In the data rows, 128 means zero.
Here are some points, one per row:
[191 134  39  82 148  94  88 118 151 155 118 149 115 134  93 121 136 119
 147 136 130 123 120 151 139 115 242 120 141  96 103 126 132 151 133 208
  86 105 179 128 131 107 174 137 172 147 133 132 143 161 120 162 114 130
  98 187 139 123]
[141  99 168  71 232  93  81 137  86 131 126 152 122 141  68 125 124  40
 132 166 129 101 166 200 196 122  71  49 173  97 104  91  90  67 132 133
 177 100 125 133 196  75 121 187 114 196  98 143 160 215 189 138  82 135
 110  64  56 128]
[141 137  95  46 131  29 113 103 147 131 137 152 130 147 105 111 142 114
 201 145 129 125 126 157 127 119 123 121 147 100  62  97 127 142 130 185
  51 122 179 145 136 107 196 144 154 206 103 125 147 139 137 145 122 128
  87 131 147  65]
[210 138 111  90 146 108  60 113 176 161 121 151 135 128 143 125 122 117
 189 144 113 131 129 151 141 115 205  97 157 109 106  91 115 109 127 150
  54 109 140 134 134 116 125 126 177 136 109 148 116 181 166 228 122 139
  89 187  69  93]
[119 141 148 103  75  99 146  94  76 114 133 109 111 102  99 120 130 227
 186 131 154 217 136 179 145 152 163 121 106 134 115 178 182  92  36 122
 204 129 117 123 114 128 118 100 117 182 115  82 124  30 126 114 117 128
  83 211 117 133]
[120 127 189 181 125 143  90 126 137 128 103 222 127 116 153  86  93 137
  96  97  91 114 120 124  97 134  52 147 105 136 166 136 123 152 110 130
 127 102 173 125  73 125 133 142 135 100 149 138 123 142 109 118 153 126
 182 120 125 193]
[121  60 100 182 147 111 146  91 157 118 116 114 136 117 188 137 110 147
 124 103 136  69 100 150  49 127  90 114 116  58 188 164 151  70 142 192
 126 138 117 142 136 235 125 121 146  49 152 150 174 157 181 124 166 114
 116 112 137 111]
[103 188  77 137  33 131 148  96  18 118 164 112 110  89 120 126 163 124
 146 142 157 133  73 135 155 131 117 124 153 149 122  65 139 140  39 180
 151 102 122 119 204 102  68  78 201 111  85 119 123  46 131  84 106 104
  82 120 135  99]
[ 91 156 134 218 152 116 108 120 136 114  84 176 143 141 168 110  92 149
  53 110 110 125 118 142  85 104  80 129  75 128 138 154 119 133  98 114
 102  96 149 172  98 133 121 175 154 100 167 141 137 174 129 156 164 147
 159 109 119 193]
[130 153 143  70 141  56  94 165 228 114 130 159 123 126  82  88 131 119
 148 153 123 118 134 196 151 118 109  84 187  74  84  52 121  89 144 141
  79 116 153 165 185  67 147  96 130 205 109 136 146 144 152 192 104 130
  92 105 101  87]
[153 203 224 112  93 162 114 141  32 140 124 136 144 103 135 134 127 116
  43 123 112 162 135  87 133 128  95 144 138 137 117 120 136 124 239 111
 160 142 122 142  91 174 220  30 127  85 185 112 120 118 100  74 132 144
 155 138 150 180]
[111 186 106 117 113 159 129 142 148  79 161 126  48 115 125 156 148  39
 117 202 207 102 134 120 189 121  69  57 210  88 132 156 108 148  78 120
  11  82 178 103 122  59 199  67  75  91  45 133 164  72 179 117  88 123
  90  29 102 115]
[ 42  69 194 191 131 154 138 137 167 138 182 118 101 162 139 175 186 111
 228 143 215  96 145  82 128 135 150 173  58 213 148 167 155 168 167  86
 139 128  66 142  96  91  65 111  84 156  99 122 156 125  44 200  74  97
  29 155  99 136]
[164 118 134  90 152  73  55 148 142 173 131 164 123 117 131 140 132  96
 174 154 109 114 119 146 154 110 162  75 182  70  78  91 114  64 127 138
 101 127 123 123 129  63 124 194 144 150 161 142 131 191 163 152  96 135
  91 161 100  45]
[129 174  79  84 107  33 140  99  79 118 138 113 109  86  83 105 132 158
 166 152 139 117  44 219 134 129 182 113 146 135  82 162 160 255 146 130
 130 114 137 143 144 135 165  56 202 231 117 141 129 102 135  56 122 124
 121 191 116 124]
[191  81 122 123 199 170 117 127 131 109 132 201 188 145 133 154 137  98
 170 149  53  97 101  84 127 108 226 103 161  78 133 110 127  39 129 117
  56 137 129  91 127 106  96 150 197 118 151 153 155 148 164  86 107 124
  81 231 104  88]
[160  76 155  93 169 136 217 221  85 139  77  86 154 131  76 154 107 179
 192  38 122 103 203 139 164 147 135 136 136 150  96 211  56 241 166 150
  30 116  26 116 155  77  51  80  94  70 158 120 114 130 159  61 157 164
 145  91 187  74]
[108 175  76 141  88 144 157 146  66 104 168 110  94  95 111 135 179 116
 130 147 183 161  72 108 132 162 117 113 157 162 121  60 142 128  43 193
 197 105 117 102 180 102  76  77 237 101  67  78 124  75 134  86 120 103
 109 108 136  74]
[126 143 101 130 119 217 127 125 161 119 124 190 128 116 136  96  98 187
 106 127  95 120 105  74 103 117 112 125 114  87 140 186 146 141 160 140
 125 190 121 107 126 202 139 204 153  95 153 135 147 186 150 217 135 126
 123 118 128 111]
[199  98 122  44 120 104 189 125 152 137 125  44 119 125  66 144 124  42
 100 114 152 136 145 188 128 150  84 204 162 170  60  36 125  99 120  37
 127 154  99 135  80 194  96 182  78  82 179 117 103  72  79 165 128 127
 203  89 144 184]
[149 118 103 110 127 178  35 117 143 124 129 177 148 115 131 132 137 194
 117 130  90 122  92  77 124 137 137 134 131 112 126 195 171 148 177 146
 119 225 154 125 135 153 146 169 145 109 131 128 130 150 138 164 133 130
 143 137 133 133]
[109 149 161 123 103  83 164 132 103 120 147  89 124 136 102 129 144 153
 140 132 145 173 119 161 158 160 221 148  35 157 103 244 153  28  34 107
 179 119 121 135 119 139 121  98 117 209 130 105  33  74 105 158 110 126
  93 128 118 136]
[130  59 100 122  94 213 177 196 186 134  69  35 167  80 121 143  71 127
 162  69  69 135 237  81 102 160 156 139 155 199 118 172  66 142 181 125
  88  80  78 153 157  72 142 175  98 149 123 118 101  62 136  63 171 161
 119 111 154  91]
[143 128  18 122 101 175 163 187 155 132  90  86 175  93 132 136  94 127
 206  89  82 149 190  83 112 156 122 147 197 223 137 157   0  79 216  96
 124  89 100 162 139 103 142 178  60 112 153 110  89  27  93 148 155 150
 151  90 137 128]
[150  90 130 104 112  31 196 152 166 138 130  76 127 121  87 145 160  86
   1 113 144 129 161 179 168 160 145 189 160 174 109  63 104 120 100  35
 135 207  84 118  28 174 100 177  84 132 121 110 114  89  99 149 114 132
 131 115 141 194]
[150  39 186  55 160 124  58 202  45 125 126 181  60 208 101 117 156  99
  88 231 160  60 227 132 122  81  75  90 125  92  95 130  22 146  93 115
 237  52 125 115 204 155  63 135  56 179  61 189 180 156 187 106 125 177
 114  86 119 145]
[140 154 162 114 130 187  73  96 116 135 131 141 171 125 120 108 121 139
  68 112  85 131 118  33 132 135  91 124  76 126 127 137 122 197 158 111
 150 132 182 157  97 194 159 106 131  79 182 115 120 134 133  95 126 124
 133 132 134 156]
[ 54 145 132 172 130 145 210  56 141 126 175  71 107 162  98 107 177 146
 135 145 178 187 128 106 148 143 122 132 122 161 142 122 145  68 139 147
 168  92 124 112 180  86  78 147 127  97  44 114  68 137 120 122 107 102
 132 197 168  79]
[ 74 171 170 170 118 117  56 141 105 116  78 179 139 142 209 124  70  58
 170  72 120 157 139 148  63 119 169 184 172 116 213  58  98 216 100  49
 194 107 165 102  94 100 137 114  89 150 125 119 122 162  82  47 182 143
 155  49 166 116]
[ 95 122 114 199 157 141 145  96 185 125 218  85 104 207 144 156 115 202
  98 145 207 129 145  75 179 120 131 154  93 194 151 150 199 138 194 127
 146  53  92 136 159  47  50 164  86 107  57 128 134 111  76 154  73  97
 169 166 115  52]
[ 99 118 203 217 108 133 108 147 146 136 106 177 134 139 154 110  79 121
 128 107 132 117 116 134  76 130 106 128 107  95 172 125 106 158 110 132
 135 141 170 102  78 105 138 175 147 129 139 118 154 147 143 119 160 142
 235 106 138 226]
[158  81  87  75 112  90 190 139 204 141 137  96 137 135 106 156 154  40
  84 115 141 142 170 213 185 131 102 180 178 224  80  53 111 129  88  76
 128 188  77 130  79 223  88 128  61 110 181 120 104 111 100 115 109 135
 212 105 123 195]
[137 182 196 115 112 180 110 126  81 139 121 127 177 128 133 128 117 132
  40 135  73 164 126  69 115 121  87 133 120 117 117 119 129 211 194 128
 160 136 141 134  86 171 182  71 123  70 182 129 100 123  97  71 121 122
 138 131  83 169]
[ 80 183 135 228 115 129  69 141  52 123  89 158 134 123 161 124  68  65
 179  87  77 149 162  97  85 125 159 181 174 119 165  38  97 161 110  58
 196 112 134 134  70 106 171  45  81 145 120 130 123 166  75  77 168 141
 192  59 145 139]
[131 144 136 129 122 178  60 112 126 133 115 158 169 109 115 137 137 150
  82 123  69 141 115  69 141 127 106 126  31 113 122 168 132 168 191 116
 123 155 203 108 123 209 142 131 142  99 152 127 139 131 121 128 131 129
 144 118 144 123]
[ 46 152 175 134 138 118 120 153 155 121  93 151 135 138 190 131  65 123
  97 105 114 109 100 146  69  96 116 127  73 100 184 137 116 134  92 136
 117 105 134 123  75 109 128 188 153 120 131 137 160 167 141 148 166 141
 218 110 157 220]
[ 83  75  89 171 148 114 145 115 150 142 111 100 140 151 190 167  77 205
  49 112 123  69 108 167  47 110  40 122 107  84 188 180 120  82  79 149
 120 140 123 129 140 128 137  83 176  97 207 150 180 176 162 192 177 117
 151 138 147 139]
[119  69  80 199 165 110 136 124 148 135 133 108 118 133 193 109 104 148
 115 108 106  84 108 147  49  89  90  94 113  80 183 153 162  72 145 180
 104 161 103  96 150 229 127 114 146  70 169 141 165 143 180 120 158  97
  96 111 162 123]
[250 217 155  68  96 116 130 114  65 161 130 128 129  89 128 130 124 152
 103 133 129 146 126 150 117 126 143 135  21 132 111 194 144 157 155 113
 154 204 133 159 111 144 188  45 119 122 121 123 130 127 101  16 125 123
 149 147 119 139]
[116 149  82 109 121 128 138 146 120 109 145 138  88 118  84 130 140 114
 157 161 175 107 104 181 155 136 115 100 156 112 130  21 128 187  96 161
  67 125 170 148 205 100 242  99 105 159  95 132 142  95 153 113 106 135
  83 112 107  68]
[ 79 144 136 169 121 140 201 136 138 123 157  38 102 155 135 125 212 205
 199 144 167 158 133 114 189 131 119 148  99 150 142 147 182  80 120 116
 178 100 131 103 142  95 101 172 123 121  83 119  95 134 103 132 107 105
  98 182 122 118]
[121  66  40 140 176 184 135  71 121 113 108 138 130 138 174  93 115 146
 131 121 105 100  74  69  89  93 140  97 126  89 151 124 200  51 203 157
  66 206 121 118 115 147  76  95 141 126 169 162 131 152 174 110 148 132
  89 104  95 141]
[ 72 126 122 160 124 152 195 101 132 106 178  79  91 138 145  99 189 129
 147 137 193 195 139 108 159 171 113 134 109 142 141 126 160  70 128 155
 186 106 113 116 173  80  91 144 135 112  69 112  53 122 123 128 121  85
 136 214 141  91]
[187 119  76 118 130 170  84  81 153 138 112 199 177 125 122 140 138 148
 127 132  67 121  65  75 120 124 151 112 129 107 128 165 214 147 164 147
 116 159 119 114 139 132 140 165 131 120 132 128 132 165 152 208 141 140
 116 145 142 134]
[139 104 254 130 120  96 204 107 150 128 135  58 113 115 132 143 180 116
  87 124 150 122 137 118 180 136 222 150 126 171 129 131 125 111  29  99
 135 153  92 140 102 162 112 186  95 223 144 126 122  92  23 201 117 125
 121 111 136 148]
These points spread out most along one direction. Take the direction at right angles to it along which they spread out most. Go by this last direction. Where along it does each point below lie, from 0 to 99? The average is 50, and the first point in the table lies past the average. One standard deviation of the points above along it is 16.
[129 174  79  84 107  33 140  99  79 118 138 113 109  86  83 105 132 158
 166 152 139 117  44 219 134 129 182 113 146 135  82 162 160 255 146 130
 130 114 137 143 144 135 165  56 202 231 117 141 129 102 135  56 122 124
 121 191 116 124] 60
[149 118 103 110 127 178  35 117 143 124 129 177 148 115 131 132 137 194
 117 130  90 122  92  77 124 137 137 134 131 112 126 195 171 148 177 146
 119 225 154 125 135 153 146 169 145 109 131 128 130 150 138 164 133 130
 143 137 133 133] 61
[ 99 118 203 217 108 133 108 147 146 136 106 177 134 139 154 110  79 121
 128 107 132 117 116 134  76 130 106 128 107  95 172 125 106 158 110 132
 135 141 170 102  78 105 138 175 147 129 139 118 154 147 143 119 160 142
 235 106 138 226] 42
[109 149 161 123 103  83 164 132 103 120 147  89 124 136 102 129 144 153
 140 132 145 173 119 161 158 160 221 148  35 157 103 244 153  28  34 107
 179 119 121 135 119 139 121  98 117 209 130 105  33  74 105 158 110 126
  93 128 118 136] 38
[137 182 196 115 112 180 110 126  81 139 121 127 177 128 133 128 117 132
  40 135  73 164 126  69 115 121  87 133 120 117 117 119 129 211 194 128
 160 136 141 134  86 171 182  71 123  70 182 129 100 123  97  71 121 122
 138 131  83 169] 37
[ 54 145 132 172 130 145 210  56 141 126 175  71 107 162  98 107 177 146
 135 145 178 187 128 106 148 143 122 132 122 161 142 122 145  68 139 147
 168  92 124 112 180  86  78 147 127  97  44 114  68 137 120 122 107 102
 132 197 168  79] 45
[126 143 101 130 119 217 127 125 161 119 124 190 128 116 136  96  98 187
 106 127  95 120 105  74 103 117 112 125 114  87 140 186 146 141 160 140
 125 190 121 107 126 202 139 204 153  95 153 135 147 186 150 217 135 126
 123 118 128 111] 60
[158  81  87  75 112  90 190 139 204 141 137  96 137 135 106 156 154  40
  84 115 141 142 170 213 185 131 102 180 178 224  80  53 111 129  88  76
 128 188  77 130  79 223  88 128  61 110 181 120 104 111 100 115 109 135
 212 105 123 195] 21
[121  60 100 182 147 111 146  91 157 118 116 114 136 117 188 137 110 147
 124 103 136  69 100 150  49 127  90 114 116  58 188 164 151  70 142 192
 126 138 117 142 136 235 125 121 146  49 152 150 174 157 181 124 166 114
 116 112 137 111] 61
[ 79 144 136 169 121 140 201 136 138 123 157  38 102 155 135 125 212 205
 199 144 167 158 133 114 189 131 119 148  99 150 142 147 182  80 120 116
 178 100 131 103 142  95 101 172 123 121  83 119  95 134 103 132 107 105
  98 182 122 118] 43
[119 141 148 103  75  99 146  94  76 114 133 109 111 102  99 120 130 227
 186 131 154 217 136 179 145 152 163 121 106 134 115 178 182  92  36 122
 204 129 117 123 114 128 118 100 117 182 115  82 124  30 126 114 117 128
  83 211 117 133] 43
[ 83  75  89 171 148 114 145 115 150 142 111 100 140 151 190 167  77 205
  49 112 123  69 108 167  47 110  40 122 107  84 188 180 120  82  79 149
 120 140 123 129 140 128 137  83 176  97 207 150 180 176 162 192 177 117
 151 138 147 139] 57
[141  99 168  71 232  93  81 137  86 131 126 152 122 141  68 125 124  40
 132 166 129 101 166 200 196 122  71  49 173  97 104  91  90  67 132 133
 177 100 125 133 196  75 121 187 114 196  98 143 160 215 189 138  82 135
 110  64  56 128] 71
[250 217 155  68  96 116 130 114  65 161 130 128 129  89 128 130 124 152
 103 133 129 146 126 150 117 126 143 135  21 132 111 194 144 157 155 113
 154 204 133 159 111 144 188  45 119 122 121 123 130 127 101  16 125 123
 149 147 119 139] 42
